Rotation paths and how fast each direction turns (degrees each step)
Each turn is a multiple of 5 degrees from 10 to 175, or 0.
Each row of a path follows its step; steps can be skipped.

step 6: [ -9   6  20   5   7   0 -28   3   6  -5  -4  -9  26   4 -11   1  30  22
 -12  -3  27 -10  12  -8 -17  18  10  -5  -2   9  -2 -11   0 -12 -14  19
   2 -25   4  -2  15 -13   8]
step 8: [ 10   3  22 -18   5 -16 -15  -2  -2  22   1  -9  10  -3   2  11  22   8
 -26  -5  20 -16  -4 -10  18   7  -5 -24 -22 -16   0   4   3 -13   1 -10
  -6 -14  29  10   4  18   1]
step 9: [-15  -2   0   0 -15  -8 -27   6 -13   7  -5 -38   0  -5   7  19   8  33
  -7  20   1   2   2  -7 -18 -13 -13   5  18  -8  -8  12 -13   7   4  -9
 -10 -20  12  -7  16  -8   2]
step 12: [ -7  14  15  -3  17   5 -16 -23   4  -3 -17 -10  11 -16   2  -1  -2  17
 -29  24  11 -12 -19   2   4  -4  10   9 -23  -4 -19  -3   1  -3   6 -12
   2 -31  13  -6  11  12 -17]
step 13: [-21  10 -12  -1  -7 -19 -11 -11 -18  23   8  -8   7  11   1  -3  21  22
 -16  -4  -9  -7  20 -15  13  -8 -14  31  -9   1 -10  12 -10  -8  -9  -6
 -20 -19  15  11   2  -2  12]
step 21: [ -7   3  19  -3  12 -13  -6  -8  17  -8 -22 -13   2  -6  28   0   9  12
 -16   3   8  -6  22  -3  16   4  11  -4  16 -27   0   3   3  -6   6 -15
  22 -21  -1 -23  12 -22  15]
step 24: [ -1   0  -8   2   5 -21 -13   4   7  -7  -6 -25  16  -1  11  11  17   7
 -33  17 -10 -10  -1  -2 -14   0 -22   1  10   7  -3 -28  10 -35  12 -21
  12  -5  -1  -1  -4   9  10]
step 25: [  2 -25  19  -6  16 -18 -23  -6  14   1  16  -3  -6  14   9 -25  13  11
 -23  11   3 -20   8   0   1  -4  -1  -5  11 -24 -12  14  -8 -16 -24   2
  -3 -14  13  -7  16  -8   0]
step 27: [ 10   9  29 -18   7 -13 -13   9   6  12 -20 -10   5  16  28   0  -4   7
 -19  14  24   3  -6  24  -8   6   4   9  19   4  -2   2   6  -9 -19  -4
  -3 -15   8   6  13  23  15]
step 30: [  3   1  -3 -11  -3 -20 -12 -14  -6   9 -12 -18 -10  -5  28 -10  14   7
   1   5 -14 -26   3  -1   2 -20  12   5   1 -20 -12  -7 -21  -5  -2 -30
  -2 -12   2  14  -3  24  24]
[ 0 -6 -3 -3  3  5 -5 -1  4 -2 -7  4 -1  1 -3  2  1 -6 -3 -2  9 -1  5  3
 -6  0 -4  4  1  8  9 -8 -2  0 -1 -4 -4  2 -3  1  3  2 -4] : 85
[ -3   2   2  -2  -2   3   0  -5   2   9   2  -1   2   2  -4   4  -3   0
  -7   4   1   5   6  -4   4   1  -6   2  -8   1  -4  -2  -1   7   6   0
  -2  -1   0 -10   2  -5  -1] : 10
[  1  -1  -3   1  -1   2   1  -8   0  -4  -1   2  -4   3   3   5  -4  -2
   7   1  -2   0   1  -4  -8   2   2   0   5 -10  -3   1  -9   4  -1  -4
   0  -6  -1  -6   7   3  -1] : 155
[ 4  1  7  3 -7 -7  1  3  0  3  1 -1 -4 -2 -2  3  1 -4 -3  2 -2  0 -2  0
  0 -8  9  9 -1  1  1 -3 -5  0  0  3 -9 -6  1  1  0  5 -7] : 20
[-1 -5  2 -8  6  5 -8  0  2  3 10  0  4  5  1 -2 -4 -4  6  0 -1  2 -5  3
  9 -1  2  5  1  2 -7 -2 -6 -2 -1 -4  1  0  0  2 -1  5 -1] : 145
[  4  -1   1  -1   2   1   4  -1  -3   2   6  -6   4   1  -1   3  -4   0
  -3  -2   4   1  -1  -3  -8   1  -6   8   8   3   1   9   1   1  -9   2
  -2   0  -1  -2 -10   0   1] : 160
[  2   5 -10   5  -5  -2  -6  -2  -2   1  10  11   0  -1  -2  -6  -1  -4
   0  -1  -1   1   3  -1   2   3   0   3   1   2   2   6   4   1  -5  -2
  -6   0   2   2   5  -4  -1] : 115

step 1: [  6   9  24  14   3  -2  -7 -19 -15  26   1  15   3  22  11   8 -14   6
  -3  10  11  20 -15  10 -12 -16   1   3  30  -6   5   2  10  -7  10 -11
   3  -7   7  11 -14  -2  28]
step 2: [ 16   8  18   0  11 -16   0   6 -28  -1  -6   6  -3  -9  -8  -3   7  -3
  -9 -14   1  -7 -22  -7  10   8   5  36 -25  -4  -2  15   4  28  18  10
  -2  -3  13  -7  17  12  -2]
step 7: [-22 -14  29 -10  -2  -1 -24 -18  -9 -10   7 -24  -4   2 -11 -11   7 -26
  10  -2   2  16   9  -9   7 -11  13   1   5   4 -12   9  -6 -19  20   5
   7 -22  -6 -13   2   6  -5]
step 14: [ 23  24   3   6  -2  20  18  10   8 -21 -11  27   1   0   3  15  -7  21
 -25  -7   2 -11   6 -12   3   7  -4  -5   2  -8   9   7  -7 -18  24   8
  -5   9  12   9   6  16  12]
step 16: [ 13   9  32  14  -8  14  20   8   2   7  10  -2   8  21   8   4  15  -2
  -8 -19   2  -6  -3  10   5   5   4   3   7   7 -20 -13  19  22  -3  -3
   0 -21   5  12 -25  16 -18]
step 20: [ -2  -2  -6 -15  -3  10 -15  -6   8  16  -7  15 -14 -15  -3   4   7  11
  -9 -18 -16   3  20  18   7 -16 -18   9  24 -12 -14 -20   5 -10  14 -13
  18 -11  -6  -7  -4 -13  27]
step 22: [ 13  -9  24   3  20   1   5  18  11 -20  -4 -16  -9  -3   7   3   0 -23
 -14  -1 -10   0  18  -7  -7  10  -2  19   8  -5   4  -2   6  14   6  -3
   4   3 -24 -31  19  19  18]
step 24: [ 21  -9  17  13  16 -17  -2 -18   3   2 -11  -3  12  -1  -8 -18  18   2
   4  -1  -5  11  37  -3 -13   3   2  -2 -20   3  -4   9  -7  -8  22 -15
 -17 -18   8  21   1  15  -6]
step 27: [ -2 -17  10  15  -6  -7  15 -10 -18  -9  23 -14  16 -12  -4  -1   7  -4
 -17   2  -6   8   2   0  18   8  20 -18 -18  -4   7  23  14   6  28  18
   4   8  -3   9 -10  19 -13]
step 30: [ -7   3  18 -21  12  24  10  11   0  -9  18   9   0 -19  14 -14  18  11
   7   9  12 -12   2  -1   7  -8   1 -17 -19   5   0  11  13  24  26  -8
  12  -2  11  -5  -8   5  23]
[-5  4 -1 -2  4 -3  4 -4 10  4 -1 -5  4 -2 -9 -1  0  1  2  1 -5  5  9 -2
 -6  7  8  0  2  1  3  0  2 -2 -2  4  3  1  1 -2  5  0  0] : 25
[-1  0  8 -3  0  0 -1 -1  2 -4  0 -1 -5 -2  5 -6 -1  0 -3 -1 -2  0  1 -8
  6  8 -1  9 -1 -3 -1 -5  5 -3 -6  5  1  5  2  9 -3 -5  3] : 125
[ 4 -9  0  2  2  0 -7 -4  8  1 -1  6  2  1 -2  2  4  3 -2  2  0 -3 -3 -3
  0 -7  7  4 -1  3  6  8  2 -4  5  3 -4  4  1  3 -4 -3  4] : 110
[-10  -3   0   0   5  -2   3  -5  -1  -6  -1   2   3  -8   2   3  -6   1
   2   1  -4  -3   0   1   6  -8   3  -2   3   2  -5  -1   8   4  -3  -5
   3  -1   2  -5  -3  -6   4] : 35
[ 9 -3  1  1  2 -3  3 -3 -6 -7 -1 -7  1 -1 -3  3 -4 -1 -4 -4  1 -5  5 -4
  2  0  5  3 -6 -4 -2  3 -6 -8  1  2  4 -6  3 -7 -1  0  2] : 145
[ 4  9 -5 -9 -3 -1  1  4  3 -2  3  5  3 -3  1 -4  3  5  3 -6  0 -4 10  1
  0 -4  2 -4 -5  2 -2 -1 -4 -3 -1 -7 -3  3  0  5 -4 -5  5] : 70
[  1   0   2   1  -1  -2  -2   3   7  -5  -3   4  -3   1  -5  -1  -1   7
  -4   1  -5  -7   5   5   4   5  -6   4   3  -4   3   2   2   6  -1  -4
  -2 -10   3  -2  -3   7  -1] : 175
